Rows are one point carried round by a steady rotation, each followed by how many steps it has turned.
The counts run from 0 to 606.
[ -4  -4  29 -36  -2 -33 -40  -5  18   1 -28 -15  23  -5  -6   5  22 -25
  18  34  -2  36 -23 -25  11 -29   7 -19   8  17  -2  19  15  14   8 -46
   7]
529
[-45  -3   9 -17  30 -14 -39 -14  -4 -13 -27  11  27  13  -5   1  35  -1
   7  22   1  46 -14  -6   7   3  34   6  24 -17   2  -6 -10  42  -5 -27
 -25]
26
[-39 -22  36 -29  31 -19 -28  11 -18  -5 -19   3  32  19   2  25  35  -5
  14  17  -5  38  -7 -11   4   1  30   3  28  -2   8  12  -2  21 -13 -37
  -5]
353
[-13   6  24 -32   4 -30 -42 -21   9  -2 -19  -8  26   7  -3   2   4 -23
  22  32 -19  32 -38 -14   1 -32  10 -20   3  13  -8   8  27  30   5 -38
  -4]
48
[ -7  -1  28  16  -9  12 -24   2 -16 -21 -35 -23  -8  18  43  46  -5 -10
  11 -29   1  18  -9 -26  22  12  -5 -42   9  -3  10 -16   1  49   2 -22
  -1]
118
[-21 -18  27 -22   9 -50 -37  14  -6 -20  -4  16  22   2 -14  21  33  -2
   7  14   8  41   1 -30  19  16  14  14  18 -10  13  22  -1  38   2 -27
 -11]
193
[-16  -3  62 -12   0 -26 -31   5 -16  -9   3 -15  13  32  20  36  -6 -10
   7  -4 -25  20 -26 -16   4  -4  -7 -34  12  13  -5  -5  32  32 -27 -20
 -18]
383
[-22   3  31 -19  -6 -43 -55 -31  23  -6 -18   9  24   1  -5  18   2  -2
   5  12 -29  29 -24  -6   2 -31  -6 -19  21   3   2  10  28  34 -15  -9
 -13]
209
[ -9  -1  23 -26  22  -3 -54 -11 -35 -20 -34  -2  12  27  13  19  -9   6
  40 -18 -30  21 -22  -7  -5   8   1 -35   1 -10  15 -14  11  36  -5 -28
  -6]
328
[-11   6  36  -3 -24  -5 -31  -7  28 -23 -26 -14  14 -21  -4  26   0 -21
   6   5  16   6 -27 -29  17 -40   2 -27  12   2  -1   0  31  46  37 -29
   6]
260
[-11   4  37   7 -13 -23 -22   0  -6  -5 -19 -18  -7  19  30  40  18 -12
 -15 -11  -8  37 -11 -23  28  10  -4 -34  16  26  -2  -3  18  50 -30 -11
 -19]
390
[-33  -7  49   4 -18  -8 -26 -13  25  -8 -21  -5  31 -16  23  52  11 -14
 -16  11  -6  13  -9 -14  16 -44  -7 -19  19 -19   5  20   8  28  21 -19
  -9]
418
[-18 -25  43 -29  17 -26 -38   8 -18  -9 -37   7  18  -4  -9  32  44   0
   9   0  -3  44  12 -15  12  -8  10  -7  18   7  18  15  16  29  -9 -21
   7]
358
[-20 -19  53   4 -11 -19 -34  11  27 -32 -10  -6  17 -14  -7  17  19 -12
  -5   7  39  31   1 -38  21 -22 -10 -10  17 -18  -5 -16   7  31  21 -24
  -7]
250
[-14   2  21  20 -22 -28 -35 -10  14 -10   2  -7  19  14  34  33 -38 -17
  23   5   3  12 -21 -23  20 -18 -17  -9   4 -22   2   4   5  55  22 -29
  -9]
431
[  2 -19  27 -24 -11 -58 -41 -10  24  -2 -23  -3  17   4  -3  24  11 -10
  20  -7 -15  39  -3 -20  15 -21  -7 -18  18  17  11  21  24  29 -10 -24
  19]
369
[-13   2  34  15  -3  16 -24   3 -26  -6 -28 -25   3  20  56  46 -15 -18
  21  -5   0  15 -17 -20  20  -3  -5 -33   1  -2   6 -10   0  45   6 -33
  -6]
115
[-22 -17  43  12  -9 -23 -30  12  21 -23 -14  -3  13 -11   1  15  20 -16
  -2  14  47  39   6 -36  28 -19  -8   1  19 -14  -2 -13   3  42  16 -21
 -10]
248
[-16   1  27  11  -6   8 -28 -11 -11 -15 -27 -20  18  30  53  49 -11  -5
   6 -24 -22  13 -15 -11  13   7  -6 -37   4 -22   8  -9 -14  38   5 -25
 -19]
603
[-10  16   8 -28  13 -12 -40  -3  -4 -38 -23  -9   1  16 -11   2  24  -5
   7  -5 -14  28 -33 -34   8  36  32 -39  15   6  -2  -8   2  39  -7 -29
 -18]
501
[ -5 -21  41 -34   7 -33 -51   4  16 -24 -30  -4  17  -8 -25   2  36  -9
  14  10   9  45  -1 -32   8 -11  -1 -21  14   0   5   0   7   8   0 -30
   5]
523
[-12 -12  31  -2 -13 -13 -24  -8  32  -3 -14 -23  25  14  29  30 -21 -27
  30   5   2   8 -27 -22   9 -42  -4 -27  18  -4  -5   5   7  22  21 -48
  19]
102
[-15  -4  22  -2   0 -18 -11   8  17 -13 -16 -28   0  20  11   9  29 -30
   1   6  25  42 -21 -37  24   8  27 -25  27  26 -18 -11   8  40 -10 -42
  -3]
73
[-10 -12  34 -19  -3 -54 -35  -5  10   7   4 -11  27  29  17  22 -13 -19
  29  14 -22  27 -26 -13   6 -22  -2 -13  12  12  -3  17  22  26 -15 -38
   1]
375
[ -2 -21  36   1 -18 -16 -27  -4  27  -6 -38 -19   9 -13  21  31  11 -24
  13   1  21  33   3 -30  24 -38 -15 -25  12   1   4   5   7  25  19 -34
  24]
95
[-17 -10  -1  16  -3  -6 -11   6  17 -23 -28 -16   4  21  29  37   6  -9
  16 -31  18  19  -2 -33  27  24  26 -16  32  -9  11   2 -24  48  11 -38
  10]
128
[-40 -19  55   8  -5 -20 -12  21  12 -12  10  -5  31   9  18  42  17 -18
 -10  16  22  21  -5 -27  21 -15   9   6  30 -15  -4  12  -3  31   7 -33
 -13]
408
[ -6  -9   5 -24  18 -22 -39  -8   4 -24 -31 -14  10  36  10  14  21   1
  15 -25 -23  39 -13 -24   6  37  20 -40  21  -3   4  -9 -18  21 -19 -32
  -5]
339
[-33   0   7   4  11  22 -21   5   0 -32 -36  -5  11   7   3  22  15  -4
  17 -19  24   8 -17 -24  14   9  42 -16  30 -12   7 -17  -5  55  23 -37
   0]
293
[  0 -21  37  -1 -19 -19 -29  -5  35 -15 -33 -18  11  -8  11  30   3 -20
  19 -15  14  22  -4 -30  18 -40 -14 -32  17   1   4  -1  16  24  18 -32
  28]
97
[-35 -18  30 -22  28 -20 -50  -2   0 -13 -31   6  24   8  -2  -2  34  -3
  12  28  12  53   0 -15   6  -7  12  -2  25 -13   3 -12 -14  17 -14 -28
 -14]
516
[-23 -17  58  -3 -11 -14 -36   5  34 -33 -10  -8  26 -12  -5  20  17 -15
  -7   9  28  22  -8 -36  15 -29 -11 -18  17 -23  -8 -12   4  17  25 -27
  -8]
252
[ -7  -1  38  10 -12   5 -26   5 -26 -16 -23 -12   9  21  32  50 -19  -5
  23 -28  -7  -1 -16 -15  17  -2  -7 -28  -1  -6  14  -8  20  58  16 -26
  -3]
598
[  0 -13   4 -24   4 -10 -42 -13  13 -15 -44  -6  27  -6  11  19  11 -14
  31   5  -4  27  -6 -24  14 -13   4 -18  -1 -27  19  19 -22  18  41 -49
  17]
311
[-14   2  34  15  -6   6 -45 -12   5 -27 -22 -14   8  19  30  16 -28  -7
  23  -8   9  16 -22 -20   9 -14 -19 -36   1 -23  -3 -40   3  43  11 -23
 -16]
274
[-13  -8   2 -16  -2 -32 -49 -24  18 -11 -23   7  32  13  22  34 -22   0
  36 -10 -34  14 -15  -9   6 -10  -1 -16  14 -27  23  25 -13  28  15 -32
   8]
156
